0: [132  88 123 135  68 104 130  95]
1: [105 118 152  35  83 113 141  98]
2: [117  82 116 110  69 133 124  82]
3: [145 146 130 138 167 159 152 155]
4: [112 148 120 190 126 134 112 153]
5: [127 184 136 205 180 124 117 187]
6: [106 121 112 170 108 115 109 141]
7: [119 127 116 190 105  89 107 151]
8: [115  99 146  35  92 116 131 106]
9: [105 130 144  44 114 121 132 117]
10: [160 134 119 103 151 169 144 125]
11: [127 184 138 189 181 100 128 195]
12: [152 152 132 182 157 123 135 182]
13: [163  97 142  83 109 145 140 104]
14: [119  89 163 129  70 109 127 106]
15: [173 120 122  78 139 148 164 123]
16: [116 141 145  52 108 122 133 108]
17: [135 141 116 135 162 125 136 136]
18: [149 152 128 147 161 146 144 151]
19: [139 137 128  92 155 172 137 115]
20: [114  63 129 118  61 109 130  78]
21: [152 179 115 182 174 134 123 175]
22: [106 157 103 203 131 141 111 142]
23: [102 118 111 110 115 141 105  93]
24: [150 150 141 199 166 112 132 186]
25: [107  97 182 130  87 104 116  86]
26: [136 152 146 213 165 103 125 183]
27: [107  94 100 112  70 133 122  85]
28: [ 97 119 142  59 107 128 109 108]
29: [147 163 114 128 166 134 126 134]
30: [142 165 103 120 179 136 128 157]
31: [142 136 112 141 152 113 142 125]
32: [128  73 124 113  61  91 138  93]
33: [111 126 113 128 109 114 115 122]
34: [ 99 117 135 186 113 107 112 138]
35: [145 156 134 170 167 133 134 173]
36: [158 128 132  86 148 169 157 138]
37: [106 109 156  29  88 123 120 105]
38: [143 156 127 173 182 143 129 157]
39: [121  76 115 110  61 112 121  74]
40: [135 156 107 130 185 138 135 137]

[119 141 113 165 108 109 105 123] --> 6
[133 140 128 122 168 123 136 140] --> 17
[122 101 158 138  81 112 130  94] --> 14
[105 127 122 159 115 120 108 130] --> 6
[151 128 130 125 138 125 153 115] --> 31
[112  81 117 143  66 100 130 106] --> 0
[145 125 150 134 143  96 147 125] --> 31
[107 126 123 185 121  90 113 164] --> 7
[139 127 144 134 129 115 151 131] --> 31
[118  93 178 139  71  93 131 105] --> 14
[130  85 171 137  74 102 131 101] --> 14
[ 99 117 103 115 119 147 130 109] --> 23
[103 159 119 194 127 121 112 154] --> 4
[113 132 108 141 119 127 121 112] --> 33
[101 111 114 113 112 132 122 102] --> 23
[164 105 150  81 114 140 146 115] --> 13
[107 118  85 110  87 134 127  92] --> 27
